Some points:
[  53   -9   68   10  -14   16  -39    0  -29   71    0   15   11  -28
  -12   36  -19   66    2   68  -20   21  -17  -24    3   17  -13   12
 -117   10    6  -43]
[-36  27  15  11  18 -28 -27  -7 -48 -13   2 -41   1  -8  48  24 -88  -7
  26 -31 -38 -30 -12   7   6  28  73  23  10 -22 -14 -30]
[ 25  27  -4  13  45   5  34  55  24  37 -18 -35  28  30  -8  67 -14 -39
  11  37  23  27  -7 -11  59  73  10   1 -24 -18 -13  10]
[  9 -19  13 -29  -6  57  31 -26  17  45  28 -23 -15 -28  27 -50  21 -30
 -19 -43 -29  65   6 -37 -51   3  24 -37  -4 -35 -10  25]
[ 18 -68 -10 -63  27 -69   2  -6 -52  52  -4 -59  -3 -10 -14 -25   3  40
 -37  11  12  12 -42  16  -9   0 -34  64  16 -13 -33  36]
[-11 -25 -49  45  13  26  57  13  17  -1 -41  23 -16 -53  38  35 -31   3
 -15  58 -67   3  -6 -17 -49 -46 -22  -8  55  55 -58 -17]
[ -5 -18 -21   1  38  54  20 -15  36 -29 -10  11  69   9  56  28  37  -3
  -2 -27 -14  27 -49  59  63  27 -11  63  -4  45 -20 -13]
[  0   5 -18  51 -16  -9 -79   2   9 -49  13   8 -54  13  -6  -3  34 -43
   4  45  12 -14 -28  28  41  19 -16 -32 -16 -45 -68 -13]
[-26 -41  -3 -44 -14  -5   4  -1   3 -31  11 -10 -20  28 -30 -43 -31 -39
  32  39 -27  54  27  38  13  48  35 -38 -28  55 -37  38]
[ -1  -6 -61  -7  59 -39  25 -15  -8  -6   8   5  41  40  37 -23   2  31
 -47  -1  17  -9  47  30 -18 -28 -66  29 -52 -46  75 -22]
[ 23  20 -38 -12  54 -39   9  -9  -9  -8 -23  60 -18  -1  -4  23  31  -7
 -30 -66  57  37  23  12 -30   1  34 -48 -19   6 -39 -31]
[-16  -9 -15 -29   3 -31 -15 -69  45  -3 -19 -51 -65 -37  46  83  46  31
 -21  36 -38 -53  13  -5  18  -7  12 -23   2  34  16   4]
[-55 -22  49  38  10 -28  19 -53  18  -2  50 -13 -31   3 -10  26 -32 -18
 -15 -44   1   4 -16   1   9  -9 -30 -54 -44  30  13  32]
[ 46  12  -7 -36 -33 -11  28  33  15  53 101   9   8  11   9  68  48 -13
  16  19 -57  -7 -37  25  36   8  16 -49  60 -41  30   8]
[ 83   9  39  33  -6 -30  36 -22 -20 -20   6 -13  -9  69   0   3  14 -28
 -16 -59  -6 -29  47  13 -25  17   9  19  19  64 -30  -9]
[-48  26  26 -54 -19  49   4  20 -27 -16 -15 -23  -4  13  17  18  63 -35
 -14 -35 -46  -1 -12  26 -68  22 -16  50 -11 -18  31 -48]
[ 25  16  52  28  11  -7 -30   6  42  34 -57  18  -4  16 -11 -44 -40  34
 -32  87  21  13 -21  17 -29  17 -41 -35  84 -19  29 -33]
[ -3 -69 -11 -17  59  33 -61 -50 -10 -32   3  17  32  14 -58 -21  -7  28
  29 -13  -7 -21  87 -13  -3 -43 -11   2  16 -32 -28 -42]
[ 47 -51  44 -15   8  52   1 -10  50  45 -29  36 -53  13  30  15 -18 -21
 -43   4  -8 -32   3  29  22  16 -23  11   5 -36  16  18]
[ -9  54  55 -31  24  12  25 -44  22 -13 -22 -23  -9  32   1   5  45 -10
  22 116 -17 -11  58 -20   2  31 -15  -2  -6  -5 -16  21]
[-48  23 -39  22 -71   3 -52  23  -6 -35  58 -21  50  -7 -28  58   0   3
  16  -4  50 -22 -31  17 -58  -1  22  -8  16 -26 -23 -32]
[  5  64 -10  76 -14  64 -21  -4 -57 -13 -27 -39 -16  35  59 -26   2  20
  47  -5  37  48   6   5  -9 -15   5  15  21   0 -18  36]
[ 29 -33  72  -7 -32 -35   6  35 -28 -55  -5 -44 -26 -44  -8  42  42   7
  62 -21  12  21  -2  13 -12 -30 -38  18 -34 -24 -60 -22]
[ 44 -16 -51  31 -19  44  11 -28 -16   1  16 -21 -10 -46 -32  18 -52 -45
 -38  60 -21  23   8 -60   5 -11  35  -4   1  -5  86 -23]
[-74 -30  26  -3 -78 -28  30 -10   5  20  15  14   9  32  13  -8 -56  23
 -26 -21  44  -6  48  -2  22  19 -58 -35  -4 -22 -10 -36]
[ 66  12  36  31   7 -15 -38  15  39  -5  -6  -2 -19  18  29  22 -32  49
 -16   6 -60 -17  75 -51  -3  10 -36  14  39  23  31  18]
[-46  20   8  -3  35  -7 -40  53 -34  52  -5  -8  20 -49 -12 -16  36 -48
 -10 -46 -47  21  64  11  27  51 -11 -68  27  45   3 -11]
[-28 -29 -32   0  -1 -46  -3  16  14 -10  66  61  -3   0  23  14   5  34
 -31  41  41  55  14 -34 -29  19  24  34  11  33  59   4]
[-24 -62  20  19 -17  -6  -5  33 -48  32 -20  -1  15 -21  50 -51  14  -3
   5  26  50 -35   5 -63  16 -20  15  59  22   7  25  36]
[-42  -4 -11  12 -26  16  -6  -7 -24  44 -36  42 -37  23  -1 -14   9  40
  36 -63 -18 -10   7  93  17   9  65 -21  13  -1  12  18]
[-44  19   6  28   3 -44  16   2   9 -16  -1  32 -14 -28  -6 -24  45  42
  33  -6 -47 -15   6 -30  22   6  15  -2   7 -51 -24  12]
[  6  30  -5 -18 -16  -1 -57  25   4 -39 -37  34   0  18 -31   2 -17 -50
 -18 -31 -26  -4 -33  14 -24  16 -23  19 -47  20 -25  35]
[ -5 -24  -6  29  -7  67   7  25 -32   8  33   7 -16  30 -40 -29  40 -22
 -85 -27  10 -34 -31 -77  49 -22  10  13  16  -2 -12   0]
[ 23 -19  -5  78 -38 -35  27  35  23 -64  -9   6 -19 -15 -37 -50  31 -41
  36  -9 -21  22 -48  39  41  19   0  47   0 -35  48  11]
[ -5 -32  69  45  44  19  22  13  36  53  -7  45  12  -6   4  21   2 -47
  22  18  22 -13  -4 -27  -4 -33  29   0   1  36  59  -6]
[ -6   6  52  -4 -54  39  32  21  45  12 -16 -44  -5  21 -14  25   7  23
 -38  52  26   2  22  -5 -75 -32  14  48 -11   2  36  10]
[ -6  -9  -7  37  35 -11   2  30  19   5  -1   9  32  32  31 -35  17  24
   4  23 -12   8 -32 -40 -44   4  58 -68  -9 -45  -1 -38]
[-19  34 -51 -16  45 -38   3  44 -31 -10  -7 -23 -26  14 -25   7  12   4
  35  29  -5 -68 -17  34 -43 -46 -30 -25 -28  32  -6  37]
[-15  15 -23  -4  52  -7  14   3  68  40 -40  10   0  -5 -45  25 -32 -23
  22 -33 -32  52 -48  -6  -2 -23  57  64  15 -37  -4 -10]
[ 31  23 -18 -18 -45  52 -39  -1  16   4  11 -29  21 -45  25 -34  -1  -5
   1 -44  27 -29 -16 -26  31 -29 -12 -11 -14 -16  36 -21]
[ 20 -23  42 -43  23  26  52  26 -33 -40 -31 -26 -20  28  24  24 -44  17
  -9  11  22  27 -38   9  42 -79  10 -91  19  -1  43 -15]
[-38  -4 -29  24 -41   9  28 -19 -20 -52 -62  -2  60  -6 -28  25  10  26
 -57 -23 -36 -16 -21  -1  38  34  49 -33 -34 -13 -11  39]
[-10  13 -21 -35  13   7  23  -1 -35 -12 -11  19 -20 -18 -27  -5 -19   8
  40   8  40 -33 -89 -48 -40  72 -34 -11   8  14 -21  -3]
[ 48  12   9  -3 -45 -52 -51 -53   6  26  -2   3  21 -13  -5 -33  40 -19
 -26  11  26  34  20  21 -23 -51   1 -16  31  70  -9 -19]
[-19  -4 -30 -10  11  19 -33 -33 -94 -24  -5  35 -39  14 -34  41  -2   9
  34  -7  20  33 -24  18  16  32 -14  40  23  -6  24   1]
[ 14  -7 -93  37 -41  27  18  16  12  54 -32 -46  -1  -7 -35 -14  -1 -24
  65 -57  30 -44  25  -1   8  29   3  13  -6  14   6  -5]
[ -9  66 -25 -35 -41 -11  31   8  29  16   1  12 -13  24 -29  -6   1  54
   7 -19 -15  71  27 -51  67 -78 -30  44   8  14 -29   0]
[ -20   14  -15 -102  -20  -13   -3   18   14  -45   -1    6   -1  -57
  -10  -39   -8   -8   27   -8   53  -22   26   16   44   13   11   16
   12   16    4   -7]
[ 24  -2  22 -13  -1   0  19  -5 -43  29  42  78  38 -17  -6 -10 -37  -3
   7   3  10 -76  18  29  -9 -41  31  54   7  -5 -15   6]
[-21  47  39 -13  47 -61  -2 -40   7  10   1 -31  36   3  17 -53   1 -23
 -19 -17  -1 -28 -50 -28  25 -33 -40   9  28  -6 -10 -16]
[ 15  26 -33 -26 -42 -31  41 -12   2 -30  12  27  -9  11  42 -54  -5 -19
  23  27  -2  12   2  23 -10  25  27  -1 -69 -15 -45 -29]
[ 25  -5 -19 -18 -16   3 -51 -30  21 -26  30  21  68  36  16  -7 -15  18
  43 -29 -13 -18 -21 -29 -39  -7 -35 -42  -3  49  45  37]
[ 11  28  20  13  61  40   5 -13  37 -38  73 -38 -16 -58 -38 -85 -26  78
 -27 -33  28 -19  21  46 -11  29 -28   4 -34  40  -4  17]
[  0  -4 -23  -2  26  -2 -32  14  -1  -4  18   3  40 -24   5  45 -31 -39
 -17 -13  43  24  48  19 -25 -26  -6 -21  24 -77 -39  84]
These points spread out most along one direction. How many in every 100 of the points above lie lower along it than each point below? Answers are rounded to whole numbers. More than half of the points above lie lower than the first one.
[ 31  23 -18 -18 -45  52 -39  -1  16   4  11 -29  21 -45  25 -34  -1  -5
   1 -44  27 -29 -16 -26  31 -29 -12 -11 -14 -16  36 -21] 44
[  9 -19  13 -29  -6  57  31 -26  17  45  28 -23 -15 -28  27 -50  21 -30
 -19 -43 -29  65   6 -37 -51   3  24 -37  -4 -35 -10  25] 67
[ -5 -18 -21   1  38  54  20 -15  36 -29 -10  11  69   9  56  28  37  -3
  -2 -27 -14  27 -49  59  63  27 -11  63  -4  45 -20 -13] 30
[ -3 -69 -11 -17  59  33 -61 -50 -10 -32   3  17  32  14 -58 -21  -7  28
  29 -13  -7 -21  87 -13  -3 -43 -11   2  16 -32 -28 -42] 46
[ -6   6  52  -4 -54  39  32  21  45  12 -16 -44  -5  21 -14  25   7  23
 -38  52  26   2  22  -5 -75 -32  14  48 -11   2  36  10] 93
[ 47 -51  44 -15   8  52   1 -10  50  45 -29  36 -53  13  30  15 -18 -21
 -43   4  -8 -32   3  29  22  16 -23  11   5 -36  16  18] 87
[-74 -30  26  -3 -78 -28  30 -10   5  20  15  14   9  32  13  -8 -56  23
 -26 -21  44  -6  48  -2  22  19 -58 -35  -4 -22 -10 -36] 54
[  6  30  -5 -18 -16  -1 -57  25   4 -39 -37  34   0  18 -31   2 -17 -50
 -18 -31 -26  -4 -33  14 -24  16 -23  19 -47  20 -25  35] 6
[ -5 -32  69  45  44  19  22  13  36  53  -7  45  12  -6   4  21   2 -47
  22  18  22 -13  -4 -27  -4 -33  29   0   1  36  59  -6] 94
[ 11  28  20  13  61  40   5 -13  37 -38  73 -38 -16 -58 -38 -85 -26  78
 -27 -33  28 -19  21  46 -11  29 -28   4 -34  40  -4  17] 41
[-48  26  26 -54 -19  49   4  20 -27 -16 -15 -23  -4  13  17  18  63 -35
 -14 -35 -46  -1 -12  26 -68  22 -16  50 -11 -18  31 -48] 33
